In each game, the first row plays the second. By how much does the first row win? 10 means about a draw, 20 a big win and 0 a big loss. Wins can go round in a circle. Each row has two weighted sums of its numbers, A and B, taken from their middle values. A row wins by its A times the other's B, less its B times the other's A.
[ 10  23  26  42  15  31  -6 -18  23   0  26  26 -46 -38  13 -17  19 -44 -18 -11   3]
[-19  64  54  13   5  16 -50  -7  18   5  43  46  21 -52  10 -14 -19  19 -12   1 -13] >> 8
[-25   5 -52  16 -11 -60  11 -30   5 -24  38   5 -39  -4   1  12  73   3 -35 -33 -19]
[ 29  18   9 -50 -11 -37 -20   2 -12  15  25  32  18 -30 -40  15 -29   7 -20 -25  19] >> 12
[-12 -17   9  38 -27  11  55 -36 -23 -21   0  39  -8  55   6 -28  33  -3 -23 -83 -38]
[-21  41  27 -29 -26  -9 -20   4 -28  13  12  40   5 -12  14  -6 -10  16  41  16   9] >> 9
[ 29  -9  24 -30 -21 -20   4  19 -38 -20  20  13  17 -16 -66 -33 -53  18   5 -23  33]
[ 33   3  41 -14  -1 -14  14  -4 -12  -4  13  14   2   8 -34   5 -36   4  -4 -32  36] >> 10
[-22 -15 -11  36  -1   6  36 -33   2 -10  16 -11 -24  11   2 -12  12  -8 -11 -41 -14]
[ 24  10  16 -34  15  -4 -12   9 -23   7  24  18  41 -26 -20   4 -53 -11  -9 -12  10] >> 11
[  4  -8  -8  48 -27 -11  -9  17  -7 -32 -44   9  33 -11  12 -14  18   5 -12  -1  27]
[-60  20 -34  17   6 -35   0 -67   9 -42  32 -17 -34 -41  -3   4  43   0 -13  -4   4] >> 13
[ 45  15 -63  24  55  -7   3  55   4 -10  18 -48  44  21 -21  30 -32  -9  24   0 -38]
[ 25   4  12  17  23  28  21  16 -24  -5  -1 -16  22  -1   7  -8 -16 -31  13 -36  -6] >> 11
[ 23  44  31  27  42  51 -42 -13   3  -6  -3  42  47 -56  21 -21 -11 -37  15  16  35]
[ 42  14 -99  44  56  -8  15  80  12 -14   3 -49  23  50 -37  56 -53 -35  34   2 -30] >> 2
[-27  10  37   9   5  43  18  22   1  48 -33 -31  -7 -12  45 -31  20 -38  28   8 -22]
[ 13  18 -15 -34  44  -5  -8  22 -23   1  25  20  65 -26  -1  -9 -46 -29 -11   2  14] >> 9
[ 11   5 -36  12  33   6  -4  22   2   5  26   0  35 -30   1  -2 -37 -43  45   8 -11]
[-26 -26  23   6  -7   6  37   7 -12  -4 -17   1 -21  -3  21 -25   2 -39  38  -5 -19] >> 4
[  0 -28 -24 -55 -42  -7 -15  63 -24  19 -13   1 -41 -15 -24 -58 -21 -39  92  33 -15]
[-16 -10 -53  27 -10 -47   3  -7  26  -7  39   4 -33  21  -2   3  59  11 -48 -49 -35] >> 15
[ 16  16  25 -43   0 -27 -18   4 -13  12   3  16  11 -14 -44  27 -29  23 -13 -27  23]
[ 12  -9 -11   4 -56 -34 -12 -22 -26 -37 -29  44  17  27 -42  32   7  70  -3 -26  63] >> 10
[ 51 -27  13  29 -16   4  18 -16   8   2  -5 -17 -20  35  17  39  16  -6 -43 -17 -40]
[-42 -37  -9 -10   3 -16  53 -33   7 -38  -4 -38 -42  -2   2  14  38  13  10  24  11] >> 6
[-29  -6   2 -21   3  76 -23 -10   6  79 -52  -7 -10  13  40 -43  49 -19  12  35 -33]
[ -8 -26 -29 -68 -38  -5 -15  75 -29  12 -31  -2 -48   1 -15 -61 -11 -48  87  17   0] >> 6
[  7 -41 -15 -25 -25  -3   6  42 -39 -15  15   3 -13   2 -19 -70 -26 -34  48   6  35]
[ 14  12   8  48  32  27  -9 -15  20  -1  21  13 -31 -44  18 -31   2 -56 -13 -11  15] >> 14
[-20 -32  -6  37 -13   2  53 -39  -1 -26  10  10 -39  26   0  -8  37   2 -18 -38 -21]
[ 13  15 -10  44  31  20  -8  30  -7   6   5  -6  27 -32  31 -11 -37 -64  20  -8  -4] >> 12
[ 21  -2 -13   5  25  -3   2  18 -26 -32  40  15  42 -20 -20 -21 -48 -19 -13  -6  26]
[ 42  28  14 -54 -33 -48 -22 -34 -11   1 -28  52  12 -14 -63  45 -17  57   5 -45  79] >> 4
[-35 -18   0   9 -50 -66  -1 -32 -38 -58  -5  33  12  28  16   7  18  69 -22 -14  30]
[  5 -60  -6  55 -87 -42  16   5 -30 -61 -13   5  14  33   5  10  27  45 -21 -17  20] >> 6
[-55  15 -65  26 -13 -61 -12 -27  26 -22  52  -2 -44 -10  10   6  83   3 -35 -44 -24]
[-47 -43 -10  14  17  -2  75 -42  39 -37 -10 -48 -28  -1  15  36  11  37 -12  18  12] >> 12
[-24  33  49  -3  20  26  10   8  -7   3 -34 -41  33 -37  36  -3  -1 -34  23  10  19]
[-51 -34  -8 -41  14 -34  63 -19  33 -48 -46 -68  -8  14  -2  44 -40  35  16  48  46] >> 12
[ 11  -1 -24  18   6   4  -4  -3  12   0  14 -13   9  11  24  10  -3  -7 -25 -12 -26]
[ -8  36  23 -45 -14 -11 -37 -10   4  30  11  35   9  -4   6  28 -15  21 -19  13  11] >> 10
[ -9 -21  23  55 -45  -4  20  33 -18 -12 -27 -41  20  -7  38 -21  21 -15 -17 -21   0]
[ 57  14 -54  19  52  12   9  60  27 -16  19 -48  32  35 -35  49 -35  -4  33  -8 -38] >> 10
[ 10 -67 -10 -24 -16  -6  39  36 -57 -28   5  11 -28   3 -37 -75  -3 -38  70  23  27]
[-38  13  13 -26  10  65 -18 -15   1  69 -57  -9   1  -3  41 -31  44 -37  15  28 -29] >> 11
[  1  26  19  -9  18   5 -23 -16  -8  12  14  26  41 -18  15   7 -11 -17 -12  17  -7]
[ 28  19  38 -24  -2 -37  15   3 -17 -12  -2  20   5  -8 -42  13 -29  12 -21 -27  48] >> 11
[ 36  44  29 -55 -22 -65 -16 -20 -12  -3 -25  56  -6 -11 -72  57 -13  60   8 -31  79]
[-26  47  53 -23 -26  -2 -45 -14   5  22  13  52   3 -21   3   7   1  49  23  22 -21] >> 12
[ 26   2  29 -37 -14 -38  -8  25 -18 -21  25  16   1 -32 -62 -28 -42  26   2 -36  43]
[-40 -23  -9 -11  11  -5  53 -50  16 -38  -1 -45 -23   4  -9  20   4  21  -5  33  29] >> 9
[ 34   9 -45  17  43  15   2  75  22 -23  31 -49  28  33 -24  41 -29 -11  27  -9 -66]
[ 36  14 -50   4  17 -37 -16  40  18  -4  10 -10  29  17 -20  28  -2   5 -54 -38 -26] >> 12
[ 16  14 -17 -52   8 -20 -11   5 -36  17  22  26  55 -22 -29  10 -50  -4   1   2  21]
[ -8 -16   5  23  -8   6  26   5 -27 -13  -9  -4 -31 -13  20 -26   1 -52  36  -5  13] >> 9
[  7 -45 -27  60 -88 -46   0   2 -23 -64 -31  18  18  43  17  18  23  61 -23 -14  22]
[-39 -29 -13  22  -8 -14  44 -40  30 -20  32  -7 -36   4  12   0  48   5 -24 -32 -14] >> 3
[  5   8  12   5 -15   7 -39  26  39   1  19 -11 -10   9  12  39 -17  35 -16 -11 -58]
[ -2 -11  -9  35 -23 -15  42 -39   7  -4  18  38 -19  45   7 -15  52  -4 -38 -66 -41] >> 8
[  7  20  19 -48  -7 -21 -27  -7  -6  11   2  35   7 -15   3  29 -15  29 -15   7   0]
[ 10  19   3 -33  21   0 -10  -2  -9  14  17   7  36 -27   2  11 -37 -11   7   6   7] >> 12
[  4 -61 -15 -14 -30   4  38  41 -44 -15  -1   4 -36   7 -22 -70 -18 -46  76   7  22]
[-40  29  -7 -35  -2  62 -50 -44   2  75 -65  36   5  25  37 -16  53   0   9  57 -38] >> 7
[-29  -2 -35   7  -3 -34  -9 -32   6 -24  18  -8 -17  -4   2  10  41 -17 -25 -25 -19]
[ 26  -1 -10   3  -4  10 -26  26  25  -3   4 -10  -5  21 -12  25  -2   6 -27  -4 -43] >> 11
[-41  59  28 -50  -6   1 -32 -34 -19  26  -9  58  35  -2   9  29   3  16 -16  29 -11]
[-58 -52   9  -8  19 -28  71 -38  48 -45 -27 -75 -36 -10  13  51   3  55 -19  57  19] >> 1
[-13 -11  12  21  -9  13  25  12 -21 -13 -12  -5 -26   0  19 -20   8 -46  32   4  -8]
[-41 -16   1   5   5  -8  36 -51  31 -38  -7 -32 -31  -4  10  23  -6  15 -16  22  16] >> 10
[ 26  17  53 -30 -17 -33  -5  -9  -5 -11  21  43 -14 -18 -60  11 -20  32  -5 -44  55]
[-34  14 -11   4 -37 -41   1 -35 -53 -57   3  26   9  -7   7 -17  20  29 -12  -1  35] >> 8
[ 22  10  52 -57 -10 -19 -23   1  10  19  -9  25 -14 -14 -41  39  -6  19 -26 -23  34]
[  4 -11  -7  20  -2   5   1  -5 -23 -35  21   6  -9 -23  -4 -26 -12 -29  27   7  14] >> 7
[ 36  -9  -4   5  13   7 -13  23  18   3   1 -22  21  18   6  14  -3   1 -29  -6 -19]
[ 10  38  18  61  24  13 -13 -24  34 -12  34  21 -52 -28   6 -11  20 -44 -15 -20  17] >> 4
[ 13 -23   3  34 -29   6  61 -38  -4 -13   6  23 -29  49  10   4  31  -8 -40 -60 -49]
[-47 -29 -27  36   3 -36  52 -47  29 -20  29 -15 -37  -1  10  -7  69  21 -24 -40 -21] >> 9
[ 39  16 -35   2  19  -3  -8  53  31 -11  21 -41  14  19 -43  50 -26   6  35 -25 -66]
[  2  -9 -17  32  13  44 -20   9  12  38  -8 -15 -12 -22  16 -62  28 -32   6   5 -25] >> 15
[ 52  50  22 -67 -24 -61 -22 -38  -8  -4 -33  60  12 -17 -75  39  -7  61   2 -48  80]
[-33 -20 -30 -19  -7 -22   9 -26 -38 -44  12  -4 -60 -35 -12 -14  33 -43  18  15   8] >> 16
[-19  -2 -45  35  -8 -57  16 -22  39  -7  38  -2 -44   3   5   0  66  12 -51 -51 -24]
[  1  -6 -39  25  -4 -31  23  -7  27  -9  21   2 -24   8  12   3  42  -4 -46 -51 -19] >> 10
[  6  19  23 -22   5 -12 -12   5 -12   3   5  16  24 -12  -8  17 -28  16   0 -10  21]
[ -8   0  -2 -42   7  13 -31  53 -48  -4 -14   6  -7 -15 -20 -72 -18 -52  47  10  50] >> 11
[ 43   3  20 -27 -32 -40  -5 -15  -7 -12 -13  46 -12 -10 -90  29 -20  56 -24 -40  70]
[  2 -45 -51  26   7  67 -17  -6  19  77 -20  -4 -40  20  -7 -67  45  -3  12  43 -41] >> 10
[  5  45  48 -41   4 -31   6  -3 -45   9  -5  15  -4   3 -36 -32  10   8 -37 -60  58]
[ -6  18  28  12  41  15 -14 -20 -24 -25  32   4   8 -28  11  -6 -28 -24  10  28   4] >> 10
[ 26  23  -1 -34 -49 -51 -10 -20 -15 -11 -16  46  -5   7 -41  63   0  59  -9 -31  62]
[ 31  16  54 -46  -7 -50  -8 -10 -14   0  -2  31 -26 -11 -60  20  -8  50 -17 -45  58] >> 7
[ 22  35  28 -34   7  -4  29  21 -23   8  -3  -3  11   8 -23 -29 -12 -17 -20 -49  29]
[ 20  -6   7 -24 -15 -17 -11  30 -33 -11  11   4  22 -22 -42 -26 -50  -2  21 -13  35] >> 15
[ 30   5  11  16   5  14 -16   5  19  -6   2  -4  26  12  22  -6  -4  -4 -18 -16 -21]
[  44   24 -103   35   55   -3    5   83   16  -17    6  -63   20   36  -43   59  -38  -26   42   -7  -27] >> 8
[ 50  -1 -20 -27  71  -3  11 -13 -66  12  21   3 112   2 -43  -7 -66  17  45  59  44]
[-19  31  16   2 -18  26 -42   9  34   6  34  22  -5 -13  17   0  -2  26 -16  10 -41] >> 12
[ -3  22  20 -46  -9   4 -24 -20   6  32 -16  32   9 -10   3  26  -2  18  -7  14  -5]
[  3  18  27 -31   2 -11 -26 -10  -6  22 -11  17   0 -22   4  23 -10   7   2  -7   5] >> 10
[-48   7 -16 -58  -5  82 -47 -41   7 102 -88  10 -14  18  28 -29  65 -18   9  68 -39]
[-24  32  90 -16   7  44   0   8 -19  57 -46 -16  56 -29  51 -22  36 -28  10 -10  11] >> 6
[-51  59  23 -43 -17   0 -41 -35   2  30 -26  49   9  -3  34  35  15  27  -6  28 -22]
[ 47  11 -51  14  57  11  15  61   7 -11   1 -37  37  31 -43  25 -28 -16  25 -10 -29] >> 12
[-31  53  49   4 -27   3 -51   0  18  -4  37  44  14 -31  13   7  -4  50  -6  -6 -36]
[-53 -12 -37  -1  -5 -27  -1 -71 -19 -57  36 -17 -63 -45   7  -8  59 -23  -4  30  22] >> 10
[-34 -45  -9 -39  -1  -2   1  35 -28   8 -28   6 -30  32 -14 -43   5  -5  57  19  31]
[-46 -22 -17  -2  23  -1  42 -51  22 -43 -14 -61 -23 -20   4  32 -13  19 -11  51  39] >> 11
[-26  55  41   6 -19   9 -42  -9  10   2  26  44   3 -36  20  10  -9  39  -4   7 -13]
[ 57  19 -60  13  59  12   4  71   7 -21   3 -49  33  44 -51  26 -34   5  16  -8 -17] >> 10
[ -3 -36 -49  26   0  58  -1 -30  24  82   0  -2 -80  10   1 -75  60 -15   7  30 -25]
[  3 -46 -30  19   4  63 -11 -12  18  65 -17 -19 -26  10  13 -63  23  -4   4  38 -35] >> 11
[ 10 -13  52 -54  -3 -68 -17 -13  -6   8 -16  44 -31   5 -40  50  -7  66 -16 -44  54]
[  6 -17  21  27 -14  35  52 -47 -17 -21   4  19 -29  40   2 -15  11 -23  -7 -53 -32] >> 14
[ -5 -12 -29  18  11  46  -4 -18  11  59   1   4 -42  -5  19 -58  31  -6   6  28 -20]
[   9  -34  -28   37 -104  -53    6  -38  -34  -80  -28   41   27   54   -9   27   19   70    1   -8   42] >> 11
[-43  40  30 -47  -6  17 -50 -32   9  49 -23  37  24   8  32   5  28  11  -9  34 -13]
[ 14  42  -2  -6  42  27 -44  13  10 -10  22  30  47 -52   4 -16 -41 -38  -9   3  14] >> 4
[-43  55  22 -48 -21  11 -45 -37  -3  58 -23  58   1   1  40  28  39  28  -7  37 -27]
[-38 -15 -39  22  10 -19  25 -30  42 -24  26 -21 -39  -2   3   1  49  24 -31 -18 -13] >> 6
[-19 -26 -29  24  -6 -25  27 -37  12 -22  25 -13 -37  12   4   4  52  -6 -34 -25 -17]
[ -9 -75 -14 -14 -21 -31  35  60 -44 -23 -14  12 -72   8 -19 -38  -9 -54  93  13  22] >> 9
[-19 -30 -15  13  -4 -16  43 -43  21 -17  11 -18 -23   7  12   3  27  -6 -24 -30  -5]
[ 20  21  13  56  23  17 -25  12  27   3   7   6 -15 -45  27 -45   7 -67 -16 -32  10] >> 12
[-14  -2  42  31 -40   3  12  21 -14  -4 -28 -33   4 -14  27   1   7 -15  -2 -29   5]
[ 31  19 -35  14  50   4   2  19   0 -22  17 -22  22  14 -20  18 -17 -20   4   8 -14] >> 10
[ 25  19  30 -23   1  -9 -19   6   3  17   9  13   8 -19 -22  11 -23  18  -6 -20  26]
[-42 -14 -40 -19   9  85 -48 -41  21  94 -63   3 -23  26  31 -56  58 -12   7  80 -30] >> 11
[ -3 -29  -7  17  -8  24   0 -10   0  42   5   5 -51   0  11 -38  36  -6   6  14 -10]
[ -8  31  20  10 -11   9 -38   3  20  12  31  16   9  -8  14   5 -17  24 -21  -8 -33] >> 8
[ 35   5  45 -33 -22 -33   1  26 -23 -20  34  32  -3 -23 -72  -8 -41  29   2 -43  38]
[-14  13   2 -45  -4  -4  24   7  -9 -18 -43 -29  21  -4   7   6 -24 -13  67  34  51] >> 7
[ -7  13  57 -24 -11 -14  -9   2  -3  25 -24   1   1 -27   4  20   5   2  24 -28  23]
[  1 -10 -26  19 -87 -55   6  -9 -33 -55 -14  36  20  37  20  12  27  48 -12 -13  31] >> 10
[ -7  -1  18  28 -30 -19  34 -48 -29  10  23  31 -81  -8   1   3  62  -6   0   9  24]
[ 26  10  -5   1  11  -2 -18  31  27   0  16 -17  22   1  12   7  -9  -2 -18 -17 -28] >> 5
[ 26   5 -25  31  43  10   1  29   3   6  10   0  36 -24  10  -7 -46 -62  20  15  -9]
[ 83 -19   5  23  -7   5  10  17  18  -1 -29 -20 -15  58   8  74  13   1 -63  -2 -48] >> 6
[-27  58  28 -33  11  18 -62 -17  -4   7  -8  44  21 -28  27   6  11 -19 -21  13   9]
[  9   2 -25 -56  40 -21 -21  12 -43  19  38  14  78 -27 -13  -8 -60 -14 -12  11  18] >> 5
[-26  67  68  11  -6   7 -63  -9  27  11  47  51  14 -50  17   4 -10  37  -2 -12 -25]
[ 13   8  19 -44  -8  -1 -23  -5   1  30 -13  22  18  -6  15  18  -5  -6  -9   1   0] >> 11
[ -4  22  30   7   4  22  -1 -38  -3   7  38  15 -11 -12  32  -6  -3  -5  17  20  -5]
[ -6   5  37  16 -29 -16  29 -43 -14  -3  29  28 -68  -9  14  15  36  22  12  17   3] >> 5
[-38  35  21 -34 -10  18 -51 -30  -4  43 -29  40   4  10  18  -1  19  13   3  32 -23]
[ 27 -11 -37 -14  21 -10   7  38 -27  21  21 -23  25 -16 -28   9 -31 -19  59  14 -23] >> 14
[-49  61  22 -46 -28  -1 -58 -31 -12  33 -13  63   8  -5  28  14  17  28   3  33 -10]
[ 33  16 -34  14  47   2  10  36  11  -9   3 -27  21  22 -30  21 -28 -22  28 -16 -12] >> 13
[ -8  22  37   5  26   4 -13 -33 -14 -12  44  19   3 -11   5   1 -20 -10   1  14  13]
[ 12  -6   5  39  12  33   5 -29  10  28   8   8 -58 -17   5 -38  44 -30  -8  17  -8] >> 11
[-33 -35  60  30   2  -4  57   6 -10  12 -33  -1 -21   7  33  16  -2 -29  57 -33 -48]
[ -8 -46 -40  10 -29  22  -4  18   7  19 -14 -11 -29  -1  -2 -52  12 -10   9  26  -2] >> 13
[ 46  13  -6  -6  31 -10  14  31   3 -21  21 -18  27  25 -32  29 -30  14  12  -5   1]
[-17  19  35  38  12  26  12  21  -7   6 -22 -24   3 -36  41 -26  -2 -63  14 -21   6] >> 10
[ 44  20 -36  -5  64  16  21  49 -21 -24   9 -33  32  51 -67 -24 -30 -20 -19 -11  15]
[  8 -40  43  17 -20  30  69 -54 -22 -12   3  22 -17  43  -8  -1  15 -19  17 -54 -23] >> 11
[ 24   3 -70  21  50  -8  -7  80  18  -5  12 -55  42  16 -13  32 -45 -39  59  11 -44]
[-41  -4  25  24   3  27  23  14   1  48 -34 -17 -29   5  53 -11  25 -26  31   8 -36] >> 8
[ 39  -4 -25  19  -2  -3   3  12  29   4   4 -13   2  23   8  32   9   0 -32 -21 -29]
[  47  -27   44  -11   93   57   45   21 -103  -34  106   -9  119   29  -31  -31 -118  -11   27   75   20] >> 7
[  8 -81 -34  69 -92 -52  12   7 -25 -70 -32   1   4  37   7  20  23  44 -22  -7  25]
[-30  -8 -52  32  -4 -26   3 -20  40  -4  29 -15 -43   1  -3 -14  59  11 -38 -41 -26] >> 3
[ 20  11   3 -36  12  -7 -27 -10 -13  30  -8  14  34 -22  16  10 -12  -6  12  -1   8]
[ -6 -38 -19  39 -30  22  -1  27  11  17 -17  -4 -18   4  16 -31  13   2  -5  10 -22] >> 9
[-57 -35  -4 -14  24   3  60 -30  57 -35 -25 -87 -13  -2  15  48 -23  30  -4  61  49]
[-28 -20 -33  35  -4 -51  17 -22  29  -4  32   8 -42  16   9 -13  66  18 -28 -56 -25] >> 10
[ 18  -4  -9  -6   5  19 -35  32  39  -6  16 -16  12  12  10  29 -18   6 -34 -20 -46]
[-52  52  24 -61 -28  24 -51 -49  13  59 -67  65   0  16  47  26  49   8   6  60 -32] >> 16
[ 19 -34  -8 -24 -17  -7  13  38 -57 -13   0  -3 -12  -1 -36 -69 -17 -27  72  23  21]
[ 64 -45  50  38 -36  53  66 -47 -12  -8  -6  16 -36  68   5  17  19 -32 -37 -27 -57] >> 5
[-25  19   8 -12   1  44 -29 -21   6  53 -29   7  -7  10  24 -15  21   4   4  33 -34]
[ -6 -33  19  16 -41   8  -5  11  -2  15  -7 -17  -7   8  -4 -13   9  -4   5   1 -13] >> 10
[-39 -45  -5  18   3  13  73 -45  23 -32   1 -34 -29  24  14  14   3  22   4   5   3]
[ -8 -44 -41 -55 -42  -8 -28  90 -31  23 -50 -19 -30   2 -18 -61   3 -51  96  28 -10] >> 11
[  5  41  13   0   1   7 -53  38  50  -3  40   6  -2 -34   8   1 -19  10 -43 -29 -39]
[ 31   8  27 -37   4 -22 -10  -1 -18  10  13  11  18 -15 -26  20 -34  19 -14 -26  26] >> 8
[-56 -58  18 -19  23  -8  77 -43  76 -33 -41 -92 -25  -8   5  55 -25  54 -16  65  46]
[ 34  16 -58  19  49  -8  12  52   8  -3  13 -39  50  13 -29  13 -29 -28  26  18 -18] >> 12
[ -8  39  -8 -23  15 -12 -28  -2 -20   6  24  31  52 -24   2   2 -22 -12 -14  22   8]
[ 40   0 -33  19  42  22  14  32  -7   2  16 -42  50   9   0  29 -35 -34  35   9 -33] >> 10
[ 23 -22  12  -2 -46 -26 -17 -12 -27 -22 -14  47  -8  -3 -77  21  -9  57  -9 -32  49]
[ 30 -88  -6  92 -78 -31   4  38 -13 -55 -40 -22   9  -3  29  -8   4  29 -35  -9  23] >> 11
[-14  35  38  27  -2  11  13  45   5  40 -20 -48  10 -32  46 -49  21 -64  -8 -48 -16]
[ 27  -3  -3 -30   5 -27  -4  12 -31   0  31  11  26  -8 -36   0 -50  11  -9   5  17] >> 13
[  3 -12   5  55  -3  11 -15  30  19  12 -17 -14   8 -23  19 -44  15 -25  -7 -23 -11]
[ 52  52  18 -66 -21 -43 -30 -22 -10   7 -24  50  -6  -9 -76  44  -8  62  -9 -31  79] >> 16
[ 16  -1 -16  15   4  -9  -3  13  26  -6  17  -9  18   3  24  -3   6  -2 -38 -35  -9]
[ 15  -2  -4 -34   3 -16 -16   0 -10  -2   9  16  11 -18 -31  -1 -36  17   1  -5  20] >> 7
[ 12 -40 -13  -9 -15  -3  23  27 -37 -15   0   5 -37   9 -20 -42 -11 -27  61  20  15]
[-27 -25 -47 -56 -52  -4  -5  90 -23  51 -27 -19 -46 -40  -7 -66 -15 -57 127  16 -57] >> 10
[-51  61  75  -9 -33  -9 -74  -4  41  -5  58  58  -5 -38  22  13  -9  57  -6 -21 -40]
[ -1  60  43  11  17  14 -51 -14   5   9  14  35  36 -43  15  -7 -10  -3  26  17  16] >> 12
[-32   8 -73  38 -14 -71  15   2  48   6  55   9 -37  15   2  -4  81  20 -60 -78 -25]
[ 32  27  34 -59   6 -36   7   3 -21   8  17  44  -5   4 -67 -34 -29  13 -42 -55  92] >> 11
[-63 -48  -7  -9  22 -19  69 -53  49 -44 -31 -76 -25 -14  13  49 -29  51 -14  63  46]
[ -7  10 -45  30 -14 -40  11 -19  37   0  23  14 -32   7  23  -7  54  17 -46 -57 -32] >> 10
[-26 -33  27   0  -9  11  37   2  -6  25 -23  12 -41  20  17 -20  -6 -12  50  -7 -44]
[-38 -37 -32  18  24  -2  70 -42  46 -34 -33 -96 -14 -22   3  38 -45  10 -10  60  59] >> 9
[ -6  26   6 -28   1   1 -18  -2 -15  12  12  25  39 -21   6   7 -14  -2   2  12  15]
[  4  57  38  14  14  32 -37  -7  15  -6  19  32  40 -45  20 -15  -9 -13  15  11   3] >> 11
[ 46  18 -65  24  62  -9  12  65   7 -17  12 -51  33  32 -38  41 -30 -14  32  -9 -38]
[ 42  38  29 -46  25 -22 -12 -18 -24   3 -15  32  37 -25 -44  24 -34  46  13  11  67] >> 5
[-22 -23  -5 -33 -11   0  -6   9 -10  11 -10   4 -27  15 -14 -31  -4   0  28  33  16]
[-54  49  35 -52 -20  12 -50 -33  -3  50 -24  45  12   0  39  26  38   8   0  53 -16] >> 12
[ -4  14 -23 -53  32 -19 -15   5 -40  25   8  30  66 -36  -7   7 -37 -11 -14  12  13]
[  8 -16 -37  44   5  52  -8 -21  12  88 -12 -12 -53  15   4 -95  61 -15   2  22 -22] >> 9
[-14 -20  15   1  -6  31  -6 -33   4  44  15  11 -45  13  10 -15  25  13   8  28 -31]
[ 59 -13   6  34 -17   5  18 -19  -1  -3 -27 -10   7  29  48  21   9  -9 -52  -7 -27] >> 10
[-12 -19 -28 -22   5  41 -36  21 -15  21 -14  -3 -16  14 -18 -64  10 -21  49  24  16]
[ 11  -2 -29  -3   9 -17 -19  44   4  -8  19 -12  -2  12 -21   7  -3   0 -16 -23 -14] >> 14
[-13 -31 -34 -13 -14 -25   5  16 -16 -20  -5 -10 -44  10  -2 -34  20 -13  27  15  13]
[-30   1 -31 -24   7  86 -47 -31  28  94 -61   5 -27  18  34 -50  51  -8  16  64 -35] >> 10
[-59  54  34 -67 -31  12 -67 -48  11  53 -58  53  20   7  57  35  44  19  -2  48 -19]
[ 25  14 -16 -42  26 -17  -2   0 -19  10  24  22  45 -27 -39   1 -63  -2 -18  -1  19] >> 16
[ 23  14 -25  29  33  29  23  35  -8  -3   2 -34  30  21  15  14 -22 -53  23 -23 -13]
[ 45  17 -58  24  57   3   3  56   7 -16  22 -38  28  25 -46  42 -33   0  24   2 -38] >> 8
[ -1  -2 -25  -1   1  -6  -9  45 -10  11  -1   3   3 -49 -10 -22 -38 -66  52   9 -16]
[ 28 -19  37 -25 -37 -38 -10  -3  14   4  -5  21 -29  -3 -73  36 -24  38 -27 -25  42] >> 11
[ -3 -12 -12  54   2  25  -4  28  18  50 -28 -28   0 -23  18 -58  20 -34  -4 -15  -7]
[-40  -1 -40  17  -5 -24  12 -33  22 -23  39 -18 -40 -11   5   7  41   5 -25 -38 -14] >> 6
